Each path below is one point turned by a fixed rotation once a step. After each direction that follows a path, write how fast that rotation turns it, in deg/step (0 if it stays still).
Each turn is a multiple of 5 degrees from 10 to 175, or 0.
Each row of a path follows its step; steps can be skipped.
Path 1:
step 0: [-23  10   7 -10  -5   0   8   2   7   1 -36  11  13   0  16   9  -5   9
 -10   0 -21  -1 -13 -10  22   8   4  22  -4  -2  -7   8  -9   7  -9   4
 -10  11  10 -13  -8  30  -3  16 -10   4  15   5  -6 -23  -2  15   3]
step 1: [  6  27  16 -13  12  -1   7   3   2   9 -12  -8 -11 -25 -11   7   2 -14
   4   8   9  30  11  -2  -5   4  11  -2  -9   7 -17   8  22   5   0  24
  -2   9 -10  -5   3 -14  29   1  18   4  -7  10  -7   6  13   0  12]
step 2: [  9   0   8  29   3   3 -13  18 -20  -5   2  11  -2 -15 -14   0   4  20
 -11  21 -25  15   0  17  -1  -3  -3 -18   1 -15  -1 -21  -2  -1  14  -4
 -22  -2  11  15  -2  -5   1 -22  -4  -8  -7  -1  11  -6 -21   1  10]
step 3: [-18  22  -3  -1  -7   0  18  -8 -12  -9  -3  -5  -3  16  -1 -11  -7   4
  -7   0   5 -19  -3  10  -4 -12 -17   8 -12   0   2  12 -28  -7  -1  -6
 -11  -8  38 -27 -14   3   9  -5  16 -17   8 -10  -9   8   5  12   8]
step 5: [-11 -16  18  16   6   7 -12  -5  -1   5  -7   7   4   1 -13   1  -8   5
   3   3 -19 -12 -24   1  -2  -1  -6   8 -30  10  17 -19  11   2  18  -4
  17  19  -6  -2  11  10 -25 -17 -21  -5   3 -12   5   5  -4 -23   2]
step 6: [ 10   2 -10 -13  13 -18   5 -21  -4  10 -14   2 -13  -4  -9   9   9   6
  -1 -12  -3  -9   4  -6 -11 -27  12   3  -8  15  18   7  -8   3 -23  -3
  17  14   6  -8 -27  -6   9   7 -12  -8  18   0 -23  -2  -7  22 -13]
step 7: [  2  13  -8  -6 -10 -14  -3  -4   1  14  -3  -8  15  -5   3  -6  -4  -2
  19  11 -25  22  16  11  -6  10   2  -6  33  14   3  13  23   6  -5 -11
   2   8  12  22  -3  -4  -1 -10  -5  24 -13  -3   8   4  20  -6 -18]
step 9: [ 11  26  -6   1 -13  -6   6  -8  -6 -23   1  -9 -15   3  -3  22 -29  -9
 -22  -5   4  10  24 -11  -8   4   7  10 -17  -9  -3   7   0  -2 -17 -14
   5  -8  -1   2   7 -15   3   7   1  -9  27  22  -4 -15  -1   7  10]
step 10: [-19  -1 -11  -2   9   3  -9   5 -10 -21   0   1  39  -7 -22 -15   9 -11
 -12  34   3  10   7   3   2  17   8  -9   5  -4  14 -12  23   5  10  -8
  -6  -4  10  -9   0   4  -3  17  -2   7  -6  23   4   6   8  -4   4]
step 11: [-27  15  -8   8  14   4  18   3  12   3  10  -2 -13   3   1   3  15  -1
  -7   6  -6  -7 -26  10 -10  -9 -11  -9  -7  10  -6 -15  -9   8   8   2
 -19   6 -31  -7  -4  13   2   0 -16  -7  11 -16   4   8  13  27  25]
step 12: [ 32   5   5  -1  26  -6  -1 -16  19  -3  -1 -10  14  -7   5  -5 -10  -4
   1  -4 -17   3   6  -8 -20  -8  21  12   3  -8  -5   6 -14   1  10   0
   9 -13   7  -5  -2  13  13 -24  21   6  26  -4   9 -19   3   9  13]
Directions:
[-1  1  1  4  1 -2  5  3  0  3  1 -3  2 -5 -1  4  5 -4 -1 -9  5 -4  3 -4
 -3  0 -6 -4  1  1 -2  0  6 -5 -8 -4  4  0  2  1  4  0  7 -3  3  3  6 -2
 -5 -3  0  3  5] -> 135
[ 1  1  0  0 -1 -2  1  5  6 -3  6 -3 -4  0  0  1  3  4  0 -1  2  0 -3  1
  0  0 -3 -2 -2  1 -1 -4  8  0  7  3 -3  7 -5 -4  0 -7  2 -2 -4 10 -7 -4
  5  0  2 -3  2] -> 115
[  1  -5  -1   1   1  -6   3   4  -2   2  -3  -6  -5   6   0  -5   0   0
   6   2  -4   0   2  -2   1   2 -11   5   3   7  -3  -2  -3   9   0   2
   1  -3  -1  -2   4   5   0   3   4   4   1   3   2  -3   1   3   4] -> 95
[-6  6  0  6 -2  4  8 -2 -2  2 -1  0 -2  6 -4 -2 -6 -2  5 -3  1  7 -2  1
 -6  6 -1  3 -1 -1  2  7  3  3 -1  1  0  1 -2 -1  3 -5 -4 -4  0 -3  3 -6
  2  1  4 -5  0] -> 170
[-2  1 -1  3 11 -3  0 -3  5 10 -4 -2  3 -2  2 -3  3  2  3 -3 -4 -3  5 -8
 -5  0  7  3 -3 -3  0  1 -1 -1  1  4 -4  7 -4  2 -1  5 -3  2 -4  2 -2 -1
 -1  0  1  1  0] -> 60
[  5   0  -1   6   0  -1   5   2   0  -1  -4  -4   2   3  -4   4  -1   6
   1   3  -3  -1   4  -1   0  -3  -2   6   2 -10   0  -5   1  -6  -2  -3
   7  -2  -3  -9  -5  -2   2   2  -1  -5  -1  -2   2  -4   0   0  -5] -> 110
Path 2:
step 0: [-12 -12  -5   1  -4  12  13   7  -9  -6  -3  10   0  -2 -21   2 -25 -19
  25 -14   7 -26 -32 -15  -1 -23  12   7  -8 -12  -5 -11   7  15 -15 -24
 -10  -8 -28 -13   5   3  -4  -1  -3 -19  20  10  -2  -4   2  12  12]
step 1: [-44 -16  -7  11  -7 -22 -20  -5  17 -15   2  -9 -21 -25  -6  -4 -37  -4
  17   3   6   0  -3   0   7   4 -10   7  -3  20 -11  -2  15   2   1   8
  -1   7   6   0  -1  19 -13 -10 -18  -4   0   2  -3   2 -10  19 -21]
step 2: [ -4  17  24  -5  -6 -17   4 -29 -12  16  12 -10  -1  11  -3  11 -14  11
  22  -2  -1  11   2  -8   1   9 -24 -13   8   0  26  14  42   6   6 -13
   5  -1  -5  -2   1   7   0  18 -16   3 -17  -2   7 -16 -26   3  -9]
step 3: [ 20   4  -8  -2  -3 -11   4 -33   6  23  11  13   2  -9 -11  -3 -25   2
   4  13  -3 -19  19 -21   0   3  -7 -20  23   1  -6  -6  -1   2 -28   4
  -2 -16 -13  -7 -12 -26  -6  21  12 -11   3 -20 -18  -5   8  12  14]
step 4: [-16   7   1 -21 -14 -17 -16 -18  11  -6 -12  21  -2 -17  -3  -5 -20  21
  10   6   1  25  -7  -6  -4  -4   6  -9 -16  -2   5  -6 -25 -12 -10 -11
   4   3  -8  26  -3 -28  -8  -2  16   1 -13   3  23  15  30   6  -5]
step 6: [ 22 -24  10  -3 -17   8 -31   7 -21  -9  27 -16  10  -1  -1   8 -27   0
 -15  22  -4  -6  21   2  -7   9  15  -4  -7   3 -11  -8   5   0 -18   2
 -18  -7   6  12  20   9  -2  -3  -3  22 -22   2 -18 -11   3  -3  12]
step 7: [  0  -3  23  -4  -3 -28   4   8 -10   9  18   8   9 -15  29  17   0  22
 -24  -8 -15   5  -4  18 -12   9  13   6   2  22   0  15   4   2   4  -2
 -15   4   8 -30  -8 -15   3   4  21  25 -16   4   1   9  19  -1 -11]
step 8: [ 27   0  23  -3   7 -13  28  -1  11  -2   3  25   0 -14   9  23  26  -3
 -10   3   1 -16  -3   5   1  -8   4  13   3 -20  24 -31 -10   4  17  -5
   7  -8 -19   3  10  11 -19  -6  24  13  -3  -3 -13   3   0  12   5]
step 9: [  1   1  -2 -21  26   3 -10  11  11   0  -1  -1   8  -9   2  -7 -18 -37
  -8  17   3   7   1 -20 -18  -4  14  13   8  14  -9 -29 -19  -9  37   6
   2   9  14   3  11   9 -10 -15  23  -8 -10  -7  -2  -6  -2 -19   5]
step 11: [ 16  -3 -18  20  11   9  10  19  -4   0  13 -35   3  -5   3  25  29  -2
   9   8   0   0   5 -17  20   4  -8 -10  18 -26 -12 -14 -11  -3  -7  -9
  -2   4 -14 -32 -10  -8  -2   1  -7  17 -15  -1   7  11 -11 -12  14]
step 12: [ -9  -3 -25 -17  -2   8 -24  18  15   1   3 -11  -7  -5  35  -3   0  19
 -13   6 -14  24 -27 -10  10  -4   7   5  10 -10   3  -2  -6   4  -3   1
  -3 -18 -19 -16 -10   7   4 -12  23 -24  19   5 -14  11 -13 -10  15]
Directions:
[ -3  -3  -6  -9  -3  -1   1  -8   6   1   2  -4   4   1   1   1  -3   2
   0  -1   5   0  -1  -2   4   0   3  -4   1 -12  -1   1   2  -1   3   2
   5   4   4  -4  -5  -5  -4  -1  -4  -1   0  -1  -1  -2  -6   0   1] -> 40
[-2  1  0  5 -7 -1  0 -1 -2  3  1 -5  3  2 -2  0  4  4  0  0  1  2 10 -2
 -4  0  4 -6  8 -2  1  1  1  4 -1  0 -7  3 -3 -3 -5  5  9 -1  1  5 -3 -2
 -3 -2 -2 -2 -6] -> 85
[ 9  2 -2  5 -2 -5  3 -2  7 10  0  5  0  3  7 -1 -3  0  2  5  3  2 -3  0
  2 -2  0 -3  1  3  7 -1  2  1  1  3 -4  2  3  1  7 -4  1 -1  1  0  3  3
 -4  6 -4 -1 -4] -> 70
[-1 -6 -1 -1 -1 -3  2 -3 -1  4 -3  0  1 -2 -1 -2  1 -2 -4 -4  8 -3 -4 -7
 -4  7  1  6  2 -2  2  2 -2 -1 -4  1  5  2 -9  5  2  1  3 -6  8  0  5  0
  4  5  0 -1 -2] -> 85
[  2  -4  -2  -3   2   1   6   1  -4   0   6   0   3   0  -4  -1   0   2
   3  -5   1  -1   1  -7   3  -1   2  -1   6   1  -4  -5  -1   3   3  -2
   0 -13   2   7   3   0   0   5  -1   0   2   3  -6   3  -5  -7   0] -> 125
